(in the rows, 128 means zero)
The rows below come in pairs that one turn or mirror swaps. Which row does each named row swap with?
k_108: [101 171 127 128 146 124 118 136 179 105 137 101 133 131  97  99 178 119]
k_895: [160 123 128 109  91 148 120 144 183 158 103 114 101 134 127 135 118  97]
k_327: [116 172 119 130 136 129 109 132 187 112 119  99 121 126  96 107 173 110]
k_944: [157 104 140 106  89 147 123 139 168 158 114 112 103 143 136 138 109  94]
k_680: [ 93 157 121 156 158  89 147 140 131  95 149 121 156 125 112 127 151 143]
k_487: [ 88 165 124 137 153 109 151 128 122 103 147 120 147 112 104 126 172 144]
k_665: [ 91 156 130 149 146  87 137 115 130 103 152 121 160 127 116 103 172 128]
k_492: [160 131 124  99  85 149 126 149 190 154 113 116 113 136 128 127 119 108]
k_433: [141  98 136 117 102 129 153 128 106 158 126 129 115 125 142 164 102 115]
k_880: [ 94 136 150 160 144  74 120 108 121 104 132 137 142 126 116 140 153 148]
k_579: [145  91 141 124  89 114 152 134 127 161 132 140 137 137 156 138 100 113]
k_105: [122 172 113 125 131 124 105 118 179 111 123  86 117 138  99 106 170 101]
k_145: [129  97 161 138 102  97 137 134 129 143 124 162 135 125 144 163 108 152]
k_541: [141  93 134 136 109 108 154 141 115 146 129 130 128 138 149 163  89 114]

k_105 swaps with k_492
k_145 swaps with k_880
k_895 swaps with k_327

The rows below come in pairs that one turn or mirror swaps. Which row does each named row swap with?
k_688: [104 137 214 147 136 105 160 100 138 125  95 138 116 163 107  94 152  92
 147 154 118 154 148 138 174 129 171 105 162 146 153 109 184 175 137 108
 108 132  95 127 111  98]
k_315: [ 92 149 213  92 153 114 153 103 118 106 112 127 127 127 103  77 136 100
 121 144 139 143 163 131 161 127 167 100 173 136 156 137 153 152 153 129
 107 119 104 138  73  80]
k_526: [106 149 195 150 102 121 158  92 141 106  99 145 138 166 107 118 152  74
 163 133 116 153 132 145 159 132 172 123 145 120 150 122 200 182 120 102
 115 143  99 137 101 108]
k_299: [138 124 154 162 147 125 158 135 146 166 145 126  56 122  46 118 132 112
 121 160  98 151 135 103 151 121 154  97 144 156 143 100 106 115 131 150
 161 171 145  99 116 106]
k_584: [142 150 151 124 127 181 141  74 171 138 132 115 105 140  29 161 138  98
 123 135 115 135 109 123 117 109 145 127 143 174 168 131 111 137 127 150
 192 147 165 121  97 125]
k_425: [140 127 194 145 134 157 138  85 165 120 131 135 160 153  87 141 154 104
 168 125 142 133  77 134 113 105 177 149 154 122 124 105 150 157 170 123
 140 132 128 149 128 117]
k_461: [114 113 134 168 145 106 160 156 139 130 177 138  72 102  53 122 134  80
 119 155 111 149 118  96 129 111 163  80 152 163 130 110 142 105 113 152
 163 176 148  98  93 107]
k_102: [150 146 122 142 103 132 182  87 145 108  86 136  83 117  59 139 128  98
 138 133 101 165 123  82 158 116 173 126 121 170 139 125 144 132  77 105
 132 184 138 128  85 111]
k_779: [109 160 165  66 147 154 159  69 111  93 109 120 126 136  64 120 118 110
 139 141 141 160 146 114 160 138 183 118 181 147 184 152 115 154 126 136
 125 129 104 139  63 101]
k_700: [ 97 182 200  75 149 122 144  92 141  92 116 134 122 119  88  89 142 100
 121 131 131 152 140 153 138 133 155 100 179 149 166 155 148 171 154 146
 133 103 135 139  73  89]
k_156: [135 136 177  94 162 172 161  75 150 157 103 113  76 138  65 121 140  91
 114 145 124 155 157 117 139 113 188 114 180 162 172 138 112 133 148 131
 154 120 148 108  89 101]
k_363: [143 135 120 131 121 130 175  77 143  98 107 131  90 112  42 151 125 115
 143 125 110 156 115  72 145 105 179 128 121 182 143 124 131 123  80 107
 146 182 147 138  74 123]
k_975: [115 107 147 163 163 102 158 152 132 139 152 161  84  96  47 107 123  93
 119 138  94 139 117 112 169 117 163  59 148 148 149 101 123 128 143 161
 151 165 159 132 116 107]
k_813: [122 146 172  71 149 177 154  48 135  95 121 129 128 138  79 144 153  76
 139 120 142 148 137 141 107 113 185 126 175 138 169 146 144 149 145 117
 167 105 144 144  68 120]
k_603: [108 139 167 127 145  80 136 144  98  69 175 167 144  98  82 144 158  94
 149 137 123 133 105 169 104 118 154 110 140 111 138  93 150 151 149 137
 167 131 123 154  80 107]
k_178: [120 133 146 131 158 117 135 142 129 110 163 157  68  90  40 139 117 104
 130 161  84 133 111 101 128 105 136  67 141 151 120  98 123 118 112 162
 161 165 164 117 106 103]
k_533: [125 121 122 160 128 107 150 137 143 108 171 135  95  90  56 138 131 108
 127 137 102 150 119 112 114 123 153  96 128 127 136  74 121 124 124 175
 180 152 171 114 116 142]
k_646: [ 78 126 166 143 136  96 147 138 120  68 194 160 142 117  91 126 154  59
 150 132 136 143 110 145 104 122 161  86 159 122 133 119 196 141 130 137
 160 137 127 136  77 116]
k_660: [117 139 196 145 138 110 173  97 145 119  85 137 114 177  87 112 149  98
 155 142 114 155 127 123 177 117 190  97 143 156 165 112 203 166 117  89
 112 152 103 131 111 110]
k_561: [122 138 165 113 136 192 147  63 134 141 122 107 127 176  42 156 127 101
 146 148 131 141 132 117 151 128 178 131 166 145 192 133 108 150 127 141
 156 145 107 124  93 122]
k_187: [143 121 139 131 121 182 153  66 144 124 138 114 123 141  34 174 135  94
 134 133 128 124 118  96 119  97 156 138 125 159 154 115 119 113 111 128
 183 167 144 141  83 132]
k_977: [ 94 140 206 102 139 144 141  68 130 102 142 138 160 169 106 124 166  77
 153 146 130 131 141 170 142 114 158 120 171 127 162 112 179 169 145 129
 144 126 103 147  83 129]
k_264: [138 124 147 158 155  89 146 165 119 137 157 147  81  96  48 138 142 111
 118 162  99 137 117 131 131 110 155 104 135 148 140  82 103 122 139 154
 168 162 141 115 102  97]
k_82: [ 93 118 152 138 146 107 147 118 114  67 176 181 152 104  66 137 144  71
 156 107 117 128  94 149 128 119 158  76 143 113 146 108 169 153 145 143
 168 142 148 177  93 132]
k_67: [146 136 128  97 146 145 172  76 137 126 119 121  73 110  51 128 132 109
 111 159 107 152 143  90 159  97 162 115 150 191 149 114 106 109  99 138
 147 174 147 123  70 121]
k_136: [ 93 152 171 102 133 107 148  98 108  45 169 160 156 114  91 129 154  87
 166 115 135 147 115 154 104 129 153 107 150 105 138 121 174 155 137 126
 160 126 123 167  71 125]
k_451: [159 147 156 103 155 118 166 104 149 103 101 133 100  85  76  97 123 135
 129 130 133 164  96  87 141 107 188 125 158 164 112 124 109 128 146 128
 104 145 145 138  96  84]
k_162: [140 124 132 154 145 127 170 136 142 148 147 130  71 108  47 123 127 111
 116 161  92 152 132  94 157 103 157  96 137 170 144  96 101 109 114 150
 146 176 153 107 113 112]
k_132: [143 139 138 129 126 127 184  74 141  85  91 139 110 147  54 153 139 103
 155 128 113 159 104  91 154 103 189 111 118 175 155 116 182 138  80  81
 139 174 131 146  89 130]
k_751: [ 88 145 178 114 134 112 149 109 112  59 174 159 172 128 101 127 157  81
 163 126 128 142 120 163 118 118 154 104 152 108 146 111 181 164 140 130
 141 122 119 163  89 126]
k_738: [ 90 138 168 136 136  78 144 143 126  76 170 149 130  96 100 101 140 100
 137 130 116 153 132 148 119 138 156  86 151  98 139  84 159 156 148 170
 150 117 145 129 107 126]
k_427: [150 134 119 131 115 139 176  61 136  81 107 137 107 121  49 165 140  99
 153 132 115 156 110  87 132 103 167 132 120 176 140 112 146 129  79  97
 158 172 140 147  80 133]
k_316: [ 90 137 220 148 128 110 147  98 141 117 112 139 139 172 105 107 153  93
 163 132 123 143 138 143 161 127 177 115 156 129 159 119 189 183 141 109
 115 133  96 136 103 107]
k_908: [ 82 139 193 123 151 111 116 132 119  77 180 172 132 120  79 136 139  81
 159 146 102 123 107 154 113 118 134  70 154 107 126 101 177 159 138 153
 159 131 135 141 105 111]

k_660 swaps with k_132
k_162 swaps with k_751
k_908 swaps with k_178
k_584 swaps with k_700
k_425 swaps with k_451
k_187 swaps with k_315
k_299 swaps with k_136

The rows below come in pairs that one turn or mirror swaps. Which row does each named row swap with?
k_504: [159 156 152 134 182 104 149 151  99 116 163 115 167 146 114 172 127 145
 134 145 127]
k_306: [137 140 165 130 189  87 164 143 109 110 137 114 164 155  92 158 130 148
 142 170 132]
k_782: [101  94 112 134 132 118 162 139 124 153 127 127  80 120  76  76 120 141
 151 127 102]
k_278: [135 123 159 142 196  99 161 126 127 125 123 118 172 131  99 158 129 138
 139 169 153]
k_287: [121 112 117 121 171 132 176 142 126 112 140  83 202 151 114 152 128 145
 150 135 131]
k_30: [100  83  85 123 129 148 170 137 129 141 136  93 147 132 103 101 128 140
 155 107 108]
k_15: [104  80 113 148 145 121 156 124 133 163 115 133  97 106  85  86 118 124
 148 131 126]
k_64: [149 145 171 115 133 103 146 112 108 102 161 127 151 158 113 175 116 156
 102 151 151]
k_41: [160 155 156 128 138 112 159 112  99 119 183 138 160 148 111 169  97 163
 112 151 152]
k_77: [129 113 106 145 121 130 150 146 109 159 160 129  84 113  94  90 116 133
 142 105  92]
k_66: [129 133 160 116 160 110 143 138 112  91 129 100 158 175 113 180 139 156
 110 148 132]
k_877: [124 104 126 116  85 130 143 104 120 136 154 142  72 132  98 101 109 148
 107 111 131]
k_60: [100  94 113 119 103 135 141 132 125 131 118 116  74 145  97 104 136 140
 120 112 100]
k_338: [134 120 114 131  91 134 158 112 107 154 179 150  94 115 101 105  92 153
 121 116 128]

k_66 swaps with k_60
k_278 swaps with k_15
k_287 swaps with k_30

The rows below come in pairs that one turn or mirror swaps. Which row does each named row swap with?
k_94: [108 101  79 141 107  95 116 116 147  92 154 135 136 154 143 186 118 105
  97 141 100  82  65 109 159  74 144 109 118 153 174 131 124 103  76 150
  83 100 154 107 159 110 127 126 147 121 106  48 156  66 107 112  92 116
 123]
k_110: [126 138  99  88  89  93 173 100 165  97 164 121 178 166  95 160 105 116
 103 142 106 107  78 115  91  81 123 149 131 153 132 146 110  78  40 115
 134  79 103  97 149 154 121  50 100 128 107  46 143 129 119 120 118 163
 136]
k_254: [ 88 101  80 112 128  64 154  85 143  96 155 142 132 153 154 115  78 105
  94 141  94 155 106 131 139  58 112  87 118 146 168 192  59 112  61 150
  98 116 111 150 151 119 157  78 128 121 146  82 142  98 147 113 144 150
 100]
k_727: [108 127  71 117 105  98 175  97 156 115 197 103 161 136  90 152 101 110
  94 147  98  75  98  85 128  67 107 187 103 171 136 199 112  83  39 122
 100  90 119 116 162 138 129  46 108 124 104  60 144  87  81 123 108 133
  92]
k_289: [ 69 113  61 148  91  55 161  96 175 118 204 130 134 133  90 116 101 118
 151 132 113 126 115 171 158  64 107 127 119 116  87 173 105 111  62  96
  94  98 107 159 154 127 119 117 143 120 117  81 157  45  57 130  74  84
 110]
k_153: [ 98 119  94 150  89  72 121  55 176 100 110 143 122 130 135 125  90 152
 123 161 123 181  94 126 206  88 120  97 147 106 104 170  95 124 104 137
  77  92 117 153 124  92 101 143 135 125 124  68 115  79 136 121  98 140
 121]
k_748: [123 156  72 160  98  59 168  51 143 134 173 156 149 125  86 157  66 127
  99 111 125 105 100 129 141  66 132  82 114 141 140 208 111 115 105 125
  89  78 117  98 148 121 115 144  66  94  95  49 157  82  98  91 144 105
 129]
k_797: [105 107  71 138 101 103 149  91 143 110  92 142 120 153 109 158  89 129
 116 153 120 108  99  71 187  87 121 128 131 125 105 224 110  98 101 123
  80  91 130 131 155 110 102 152  81 109 102  59 132  86 174 157  88 159
 135]
k_886: [ 98 130  84  85 127  92 167  90 160  97 111 121 150 132 108 120  82 127
 103 161 106 128 120 178 150  78  98 194  95 141 103 161  90  76  45 153
 109 111 130 109 161 129 118  51  73 129 131  46 123  97 105 139 111 174
  97]
k_374: [117 152  72 141  75 115 159 109 165 114 179 128 142 134  86 160 107 126
 116 164 111 111  92 136 167  79 109 173 119 122 172 200 132  92  78 113
  92  66 105 196 156 127  89 158 120 125  65  47 143  78 135 133  83 114
 120]
k_978: [117 151  81 134  88  98 117 128 177 108 196 137 148 133 123 138 109 125
  90 190 118 123  89 126 162  77 127  96 112 136 183 116  87 102  79 144
  85  97 132  91 143 118 113 129 140 122 127  63 117  70 100 104  97  91
 106]
k_130: [100 138  41 133  82  88 165  85 178  88 169 144 177 126  69  94  92 129
  63 174 103 109 128  76 128  95 109 119 106 120 117 203  83 104  52 113
 104 106  90 119 147 145 132  90 105 134 142  96 138 116 110 121 131 133
 114]
k_594: [ 96 128  67 117  86  91 152  63 159 118 124 173 140 128 117 146  86 128
 157 150 103 234  88 135 151  77  91 122 120 165  65 180 132 101  78 119
  94  97 109  82 151 115 117 104 122 117 113  66 140 117  99 104  96 111
  99]
k_482: [ 98 135 130  91 152  55 159  55 154 100 154 114 131 150 125 180  71 158
 124 163 138 147  75 130 132  70 111 132 132 131 155 173 120  78  80 155
 121  79 127 106 150 108 110 101  95 109  99  17 143  90 120 121 128 182
 125]
k_380: [ 86 123  82  93 126 104 168 123 133 106 176 117 152 158 108 140 111  94
  96 146  75 106  94 126 113  67  95 156 103 142 137 223  99  65  37 121
 114  88 123  89 180 142 153  55 108 130 120  50 153  88 109 111  93 146
 103]
k_447: [100 134  75 134  91  75 155  81 161 114  79 135 146 140 106 133  89 126
  90 130 120 145 100 191 171  89 120 184 124 120  55 142 112 110  73 100
  96  93 110 173 151 127  98 114 112 119 102  67 125  80  96 142 102 119
 139]
k_55: [ 98 124  78 132  76  93 149  59 177 100 177 174 136 145  91 128  92 122
 153 127 101  71 121 156 162  67 123  80 129 111 158 232  96 108  91 146
  98  88 133  85 128 118 118 118  69 118 124  45 163  89  99 101  90 139
 133]
k_954: [110 118  60 150  95  90 134 106 145 112 119 143 134 113 114 125 102 126
 167 139 112 181 105 154 182  75 107  99 114 122  69 134 111 119  73 115
  71 100 117 138 153 118 119 170 103 119 115  74 135  72 139 135  73 129
  88]
k_80: [ 85 158  69 149  83  76 145  86 158 105 124 139 135 128 104 154  87 157
 102 162 133 188  91 171 183  76 114 105 138 115  99 169 110 120  90 121
  79  91 108 148 137 108  94 179 159 122 100  67 138 102 151 124  96 124
 146]
k_881: [101 134  84  95  76 128 171  68 172 109 145 168 148 157  94 180  99 121
 150 151  94 167  75 128 133  78  91 164 147 175  88 194 148  84  51 108
 114  79 106  79 153 135 116  66 115 125  99  61 158 118  86 116  74 119
 119]

k_727 swaps with k_153
k_94 swaps with k_978
k_80 swaps with k_380

The rows below come in pairs that one turn or mirror swaps. Which row does each named row swap with?
k_101: [113 167 133 148  89 164 159 114 127 168 122 162 139 151  80 154 114  89
 119 109 137]
k_177: [145  94  94 138  99 126  92 102 100 128 116 104 151 167 122  91 107 136
 139 149 152]
k_667: [145 107 127 117 124 107 118 117  91 106  91 159  87 165 127 149 143 121
 145 120  90]
k_402: [104 137 122 137  76 148 157  83 136 181 120 100 154 162  87 143 146  79
 145 147 123]
k_457: [137 101 120 136 122 122 107  99  93 111  69 155  87 158 119 150 151 110
 150 109  99]
k_725: [ 85 143 128 143 106 133 142 116 126 115  87 164  99 132 104 153 173  90
 111 135 148]
k_633: [171  96 100 142 118 110  84 121  99 134 131 129 124 156 137 135 143 149
 150 121 160]
k_265: [111 155 158 134 103 185 164 107 138 150 120 147 141 158  97 157 127 105
 127 115 161]
k_907: [130 162 141 153 126 164 170 115 127 180 127 144 132 152  83 138 119  71
 129 141 155]
k_269: [ 90 143 126 130 125 147 134  96 118 113  73 142  89 119 112 152 168  85
 120 131 135]
k_749: [141 102  92 131 114  95 103  83 105 171 129  88 145 184 124 117 146 112
 152 143 114]
k_431: [123 145 116 139  84 178 162  87 121 139 112 122 168 144  79 132 100 114
 137 144 141]
k_397: [164 108  94 138 114 101  77 135  98 144 140 120 110 168 145 132 119 115
 128 139 147]
k_659: [181  95 110 147 119 101  99 126  96 170 138 131 111 157 130  98 124 104
 144 126 143]

k_402 swaps with k_749
k_725 swaps with k_667
k_265 swaps with k_633

